rotation ticks, each row followed by its count of ticks:
The counts run from 0 to 353.
[ 0.80 -0.31  2.18 -6.54  0.16  1.47  0.17  0.32  0.73 -0.06 -0.05  1.97
  0.67 -2.49  1.06 -0.35 -1.41 -1.28  1.09 -3.24 -0.78 -0.47  0.24  1.52
  1.60  0.22  1.50 -1.74  1.67  3.50  2.15  2.03  1.12  0.64 -1.67 -0.47
 -0.02  4.10  0.12 -0.69 -1.57 -2.91 -0.21  1.56 -0.68 -0.70 -2.89  0.14
  1.60  3.62 -2.72 -2.71  1.74 -1.33  5.56  3.30]
129
[-0.64 -0.03 -0.36 -4.55  2.25 -0.60 -2.52  2.12  1.17  0.88 -2.96  2.36
 -0.60 -0.51  0.32  0.34 -3.54  0.98  1.21 -4.57  1.42  0.27  0.60 -1.36
  1.21  3.10  1.61 -1.72  0.80  2.84  0.90  2.87  1.56 -0.18  0.84  2.54
  0.29  2.52  0.18 -0.27  0.03 -1.64 -0.38  0.21 -2.70  0.30 -2.19  1.67
  0.92  2.90 -2.30 -3.03  2.81 -2.57  5.02  3.43]
40
[ 1.60 -1.54  1.65 -5.91 -0.48  2.16  1.34 -0.19  0.82  0.17  0.30  1.50
  0.73 -3.52  1.52  0.73 -0.08  0.10  0.12 -4.63  0.87  0.32  0.33  1.74
  2.01  0.38  1.64 -1.82  2.00  2.36  2.17  1.60  0.20 -0.27 -1.08 -1.72
 -0.15  4.36 -0.92 -0.30 -2.24 -2.37 -1.08  0.81 -0.29 -1.01 -1.53 -0.33
  2.06  4.17 -3.40 -2.17  1.33 -2.51  4.77  3.11]
128
[ 0.13 -0.64 -0.58 -3.66  2.47 -1.16 -2.06  1.50  0.65  0.97 -2.54  1.77
 -1.01  0.27 -0.58 -0.11 -3.63  1.43  1.52 -3.71  1.33 -1.52  0.81 -0.79
  0.40  1.42  1.18 -1.77  1.52  2.70  0.92  3.35  1.81 -0.46  1.94  2.71
 -0.14  3.72 -0.30 -0.34  0.90 -2.65 -0.50  0.99 -3.13 -0.04 -2.07  1.03
  0.82  3.76 -1.98 -2.67  2.89 -2.93  5.07  3.37]
44
[ 1.66 -0.73  1.17 -3.45  2.70  0.45 -3.92  4.33  0.28  1.18  0.86  2.05
  1.77 -0.79  1.36  0.88 -1.57  0.71  0.36 -2.12  0.85 -0.43  0.09 -0.24
  0.42  2.12  2.06 -3.82 -0.87  2.46  0.46  3.09  1.65 -1.00  1.28  0.33
  1.64  3.65  0.90 -2.38  0.77 -2.15 -0.49  1.42 -2.70 -2.91 -4.40  1.10
  0.73  1.73 -0.47 -0.64  2.74 -2.85  3.75  2.26]
223
[-0.15 -0.08  0.58 -2.20  3.31  1.85 -3.63  4.12  0.80  1.51 -0.58  0.94
  1.29 -0.47  1.58  1.60 -2.59 -0.01  0.36 -2.86  1.75 -1.01  0.75 -1.43
  1.19  2.69  0.73 -3.03 -0.73  3.09 -0.12  2.42  0.67 -0.51  1.03 -0.40
  2.07  2.93  1.22 -0.18  0.34 -0.75 -1.56  1.60 -2.44 -2.80 -2.95  0.92
 -0.34  0.96 -0.44 -1.20  3.50 -4.45  4.90  2.18]
231
[ 0.79  1.10  1.36 -5.29  0.84  2.28 -0.04  2.33  0.16  0.61  0.80  1.03
  0.98 -1.65  1.58 -1.36 -2.18 -0.53 -0.54 -2.77 -2.29 -2.49  1.38 -0.08
  1.16  0.30  1.07 -1.87  0.72  5.50  1.65  0.82  1.51 -0.17 -0.51  0.03
  0.98  3.45  0.41 -1.42 -0.91 -3.17 -1.85  2.32 -2.58 -2.61 -3.10 -0.84
  0.50  3.13  0.39 -0.30  2.06 -2.48  4.80  2.09]
145
[-0.41  1.12 -0.53 -3.48  2.12  1.91 -3.50  4.47  1.78  1.49 -1.53  1.72
  0.43  0.30  1.82 -0.03 -1.63  1.72 -0.45 -4.46 -0.06 -1.01  0.74 -2.37
  1.86  1.42  1.52 -2.17 -0.99  3.96 -0.77  1.08  1.50  0.02  2.00  1.74
  0.10  3.70  0.52 -1.37 -0.24 -1.56 -1.82  1.55 -2.89  0.15 -1.02 -0.29
  0.66  1.27  0.55 -0.24  3.45 -3.68  4.69  1.44]
21
[ 2.80 -1.88  2.47 -5.79  0.60  1.78  0.50  0.47 -0.23 -0.12  1.20  2.13
  1.17 -2.37  1.81  0.61 -0.43  0.95  0.86 -2.02  0.20 -0.26 -0.77  2.56
 -0.30 -0.68  1.65 -2.75  1.98  2.08  1.86  2.39  0.68 -1.04  0.16 -1.45
  0.15  4.55 -0.83 -2.03 -0.95 -3.82 -0.77  2.47 -0.28 -3.47 -3.12  0.01
  1.74  2.67 -2.16 -0.97  2.03 -2.25  4.83  3.06]
284
[ 0.60 -0.41 -1.33 -3.25  0.95  0.11 -2.91  2.34  1.62  1.06 -1.28  1.20
 -0.49 -0.94  1.04 -1.38 -0.43  2.79 -0.77 -5.00  0.03 -2.46  0.99 -1.16
  1.69  0.65  1.72 -1.82 -0.48  2.80 -0.30  1.30  0.45 -0.33  2.35  2.20
 -1.41  5.82 -0.93  0.10 -0.35 -2.91 -1.79  1.28 -2.49  2.14  0.13 -0.74
  1.40  2.88  0.06 -0.39  3.57 -3.68  4.39  2.15]
181
[ 0.50 -0.09 -0.89 -3.47 -0.76  0.25 -0.86  0.14  1.03  0.37 -0.52  1.44
 -1.21 -3.69  1.45 -0.08  0.05  2.76 -0.11 -5.66  1.20 -0.92  0.55 -0.14
  2.30  2.70  2.10 -1.72  2.02  3.34  1.17  1.84 -0.34 -0.04 -1.44  0.48
 -0.88  4.36 -1.55  1.73 -1.91 -2.82 -2.86  0.16 -0.34  0.57 -1.19  0.43
  1.21  3.10 -0.02 -1.94  2.44 -2.83  4.88  2.52]
326
[ 2.21 -2.20  0.02 -2.79  1.80  0.28  0.19 -1.49  0.52  0.77 -0.74  1.26
  0.26 -1.99 -0.24  0.06 -2.43  0.73 -0.09 -4.42  1.74 -2.16  1.76  1.11
 -0.45  0.58 -0.60 -1.67  1.59  1.44  2.06  2.50 -0.25 -1.39  0.89  0.57
  0.96  5.01 -1.72  1.66 -0.90 -3.36 -1.26  1.44 -1.09 -0.71 -1.23  0.58
  0.26  3.61 -2.46 -2.60  2.27 -5.37  5.45  2.85]
267
[ 0.41 -1.12 -0.48 -3.81  0.22  2.51  1.20 -0.41  1.28  0.13 -1.84  1.13
 -0.06 -2.12  2.07  0.52 -1.81  1.43 -0.57 -5.13  1.54 -1.08  0.52  0.00
  0.53  0.12 -0.60 -0.67  1.71  2.64  1.44  1.09 -0.59 -0.64  0.02  0.04
 -0.07  4.70 -2.27  1.66 -2.07 -2.88 -1.98  1.53 -0.41  0.28  0.73 -0.07
  0.33  2.13 -2.57 -2.17  2.53 -5.12  6.34  2.05]
112
[-0.06 -1.71 -0.73 -4.15  1.37  0.01 -0.80  0.81  0.88  0.34 -1.26  1.89
 -1.19 -2.49 -0.36  0.94 -0.73  2.61  0.98 -4.89  2.87 -0.39 -0.37  0.87
  2.21  1.91  1.54 -2.98  2.39  1.96  1.19  2.00  1.19 -0.32  2.54 -0.28
 -1.70  3.54  0.26 -0.76 -0.13 -0.46 -1.33  0.40 -2.52 -1.22 -2.08 -0.47
  2.13  5.68 -2.46 -1.15  2.83 -1.71  4.06  2.70]
198
[ 1.11 -0.62  0.08 -2.95  0.95  1.66 -1.98  2.96  0.49  1.13  1.80  1.14
  0.84 -3.34  1.24  1.01  1.41  2.17 -0.62 -4.39  1.36 -1.12  0.50  0.62
  3.39  2.23  2.50 -4.16  0.31  2.54  0.49  1.34  0.09 -0.80  1.45 -2.34
 -0.63  4.23  0.74 -1.15 -0.46 -0.97 -2.52  0.82 -1.83 -2.28 -3.06 -0.93
  1.69  3.88  0.04  0.82  2.52 -2.58  2.82  1.44]
3
[ 0.60 -0.15 -0.14 -3.19 -0.52  2.33 -1.78  1.66  1.54  0.43  0.11  1.35
  0.50 -3.29  3.07  0.76  1.63  3.09 -0.32 -4.93  1.00 -0.32 -0.39 -0.23
  2.21  1.57  1.75 -2.41  0.78  2.58 -0.25  1.41 -0.58 -0.10 -0.78 -1.03
 -1.33  5.48 -1.83  1.00 -1.59 -2.35 -3.10  1.10  0.33  1.08 -0.71 -0.34
  1.27  1.30  0.14 -0.80  3.55 -3.75  5.18  2.17]
318
[ 1.59 -0.73  0.08 -2.20  1.01  3.26 -0.60  1.55 -0.15  1.10  1.36  0.05
  1.00 -2.76  2.22  0.61 -0.11  1.39 -0.78 -3.23 -0.20 -3.28  1.03  0.03
  1.14  0.55  0.26 -2.61  1.03  4.17  0.63  0.76 -0.14 -0.92  0.09 -1.91
  0.23  4.95 -0.92  0.70 -0.96 -2.85 -3.28  2.90 -1.20 -2.93 -1.64 -0.80
 -0.16  1.41  1.14  0.61  3.27 -5.06  4.80  1.45]
302
[ 1.01 -1.05 -0.43 -1.44  2.66  1.89 -2.67  3.20  0.67  1.09 -0.34  1.00
  1.19 -1.50  1.35  2.26 -1.94  1.52 -0.70 -4.22  2.81 -0.15  0.99 -1.07
  1.09  3.37  0.54 -2.94 -0.62  2.26  0.38  2.15 -0.52 -1.55  1.74 -1.14
  2.15  3.29  0.08  0.38 -0.76 -0.52 -2.36  1.04 -2.22 -3.17 -2.07  1.11
  0.03  0.86 -0.50 -0.79  3.05 -5.99  4.83  1.19]
232
[-0.43  0.95 -1.32 -3.61 -0.48  1.95 -1.40  2.19  0.67  0.96 -0.14  1.49
 -0.95 -2.93  2.49  1.02  0.95  4.43  0.30 -4.87  1.35 -0.58 -1.14 -0.54
  2.20  3.35  2.29 -2.66  1.97  4.18 -0.11  1.26  0.58 -0.49 -0.18 -0.59
 -1.83  3.45 -0.67  0.52 -0.16 -1.69 -2.91  0.81 -1.07 -0.91 -2.25  0.19
  0.92  1.94  1.18 -0.27  3.53 -2.60  4.86  2.49]
167
[ 0.71 -0.02 -0.53 -2.67 -0.04  0.70 -2.39  0.89  1.20  0.64 -0.80  1.33
 -0.19 -2.98  0.92 -0.78 -0.22  1.04 -0.40 -5.85  0.06 -1.96  2.01 -0.86
  2.48  2.98  1.53 -1.83  0.23  3.59  0.72  1.66 -0.48 -0.09 -2.01  0.97
  0.17  5.24 -1.05  2.34 -1.52 -2.90 -2.31  0.39 -0.66  1.87 -1.34  0.01
  0.59  2.63 -0.20 -2.09  2.54 -3.83  5.16  2.11]
325
[ 1.86 -1.69  1.15 -3.39  2.61  0.53 -0.81 -0.41 -0.31  0.78 -1.45  1.10
  0.52 -0.57  0.11 -0.39 -3.15 -0.64  1.17 -2.24 -0.02 -3.39  1.56  1.10
 -0.67 -0.78 -0.35 -1.85  1.14  2.21  1.53  2.82  0.61 -0.90  1.05  0.91
  0.46  5.64 -1.04  0.53  0.12 -3.54 -1.12  2.65 -1.67 -0.64 -1.47 -0.38
  0.25  3.32 -2.35 -2.27  3.06 -4.10  5.61  3.21]
270
[ 1.67 -2.39 -0.69 -4.94  1.60  0.67  0.44  1.12  1.03  0.35 -0.53  1.48
  0.35 -1.00  0.70  1.04 -2.54  1.86 -1.26 -5.14  2.49  0.97  0.23  0.23
 -0.09 -0.21  0.90 -1.26  0.55  1.30  1.63  2.03  1.04 -1.33  3.51  0.81
  0.19  3.61 -0.67 -1.99 -1.43 -1.68 -0.98  0.67 -2.87 -2.31 -0.06  0.46
  1.69  4.45 -4.10 -0.94  1.06 -3.93  4.23  1.91]
54
[ 0.61  0.33 -1.40 -2.94  1.06 -0.12 -3.04  2.69  1.14  1.07 -1.35  0.92
 -0.74 -1.33  0.72 -1.31 -1.38  2.44 -1.01 -5.45 -0.40 -2.43  1.71 -1.78
  1.85  1.75  1.66 -1.23 -0.59  4.05  0.06  1.24  0.62 -0.61  1.19  2.83
 -0.22  4.56 -0.91  0.46 -0.66 -3.17 -1.97  0.58 -2.53  1.06 -0.99 -0.11
  0.80  2.76  0.79 -0.99  2.71 -4.26  4.46  1.70]
177
[ 0.62  0.53  0.99 -5.84 -0.01  2.72 -0.72  3.11  0.06  0.44  1.37  1.64
  0.55 -1.75  2.84 -0.01  0.72  2.52 -0.12 -3.02 -1.08 -0.82 -1.18  0.62
  1.55 -0.43  2.49 -2.80  1.16  4.72  0.31  0.51  1.45 -0.29  0.26 -0.76
 -1.20  4.19  0.31 -2.54 -0.52 -2.87 -2.43  2.40 -1.34 -2.57 -2.24 -0.42
  1.51  1.87  0.50  0.62  2.98 -1.42  3.99  2.01]
152
[ 1.57 -2.05 -0.47 -3.72  2.65  0.63 -1.15  1.72  1.24  0.53 -1.04  1.14
  1.08 -0.08  0.05  0.37 -2.75  0.02 -1.17 -4.79  1.64 -0.47  1.85 -0.20
  0.42 -0.02  0.28 -1.73 -0.13  1.26  1.20  2.06  0.21 -1.05  3.68  0.98
  1.33  4.55 -0.42 -1.15 -1.21 -1.86 -0.60  0.71 -3.35 -0.64 -0.40 -0.07
  1.62  4.48 -4.19 -1.54  1.62 -4.83  4.12  1.56]
53
[ 2.07 -0.55  0.32 -3.96 -0.10  2.85 -0.11  2.66  0.47  0.38  2.12  1.08
  0.92 -2.96  2.42  0.25  1.05  3.11 -1.49 -4.22 -0.47 -1.53 -0.27  0.86
  1.43 -0.16  2.09 -2.51  0.51  3.73  0.43  0.59 -0.17 -1.04  0.86 -1.52
 -0.91  4.97 -0.68 -1.43 -1.62 -3.20 -3.11  2.08 -1.55 -2.37 -1.50 -1.18
  1.56  2.71  0.60  1.10  2.32 -3.15  3.67  1.36]
151
[ 1.03 -1.25  0.83 -4.66  1.77  0.61 -2.21  2.36  1.14  0.72 -0.34  1.28
  0.97 -1.42 -0.03 -1.13  0.49  0.04  0.01 -4.45 -0.06 -2.11  1.72  0.91
  3.42  0.17  1.86 -3.27 -0.56  1.95  0.81  1.35  1.14  0.24  2.10  0.31
 -0.20  5.99  0.76 -1.14 -0.49 -1.41 -0.86  0.48 -2.82  0.80 -1.67 -2.03
  2.80  5.37 -1.78 -0.32  2.95 -2.10  3.55  2.13]
348
[ 1.24 -1.19  1.73 -6.06 -0.09  0.83  0.13 -0.39  0.75 -0.24 -1.29  2.25
  0.03 -1.02  1.90 -0.65 -0.88  1.48  1.31 -2.75 -0.24 -0.94 -0.56  1.24
  0.09 -1.68  1.33 -1.26  2.07  2.60  1.50  2.25  1.00 -0.12  0.35  0.55
 -1.53  5.32 -1.36 -1.30 -1.05 -4.46 -1.05  2.37 -0.39  0.34 -0.93 -0.25
  1.86  2.75 -2.54 -2.17  2.80 -2.18  5.50  3.43]
121
[-0.02  0.14  0.58 -4.16  2.18  2.15 -2.88  2.88  1.42  0.94 -2.12  2.32
  1.01  0.97  3.17  1.09 -2.84  1.14  0.77 -3.11  0.65  1.13 -0.51 -2.01
 -0.47 -0.09  0.78 -1.42 -0.17  2.69 -0.24  2.56  1.35 -0.45  1.19  1.39
  0.67  3.82 -0.98 -0.88 -0.51 -2.63 -0.98  2.32 -1.35 -0.14 -0.32  1.00
  0.43 -0.64 -1.68 -2.08  3.49 -4.50  6.35  2.60]
246
[ 0.38  0.14 -1.45 -1.84  2.02  1.70 -3.10  4.38  1.01  1.32 -0.29  0.91
  0.17 -1.17  1.71  0.36 -0.81  3.45 -1.19 -4.80  0.62 -2.34  0.83 -1.88
  1.68  1.60  1.10 -2.71 -0.64  3.84 -0.66  1.11  0.26 -1.24  2.67  0.44
 -0.21  4.42 -0.18 -0.11 -0.18 -1.81 -3.10  1.47 -3.00 -1.02 -0.77 -0.52
  0.76  1.79  1.42  0.92  3.46 -4.46  3.68  0.78]
18
[ 0.50 -0.57 -1.20 -4.51  0.18  0.85  0.04  0.61  1.60  0.15 -1.34  1.03
 -0.38 -2.20  0.79 -1.07 -0.76  1.18 -1.34 -6.31  0.11 -2.08  1.83 -0.56
  2.41  0.10  0.58 -0.93  0.62  3.36  0.76  0.35  0.21 -0.27  1.25  1.30
 -0.70  5.17 -0.73  0.65 -2.12 -2.12 -1.88  0.55 -2.54  1.48  0.49 -1.21
  1.53  4.81 -1.57 -1.14  2.01 -3.88  4.79  1.74]
337
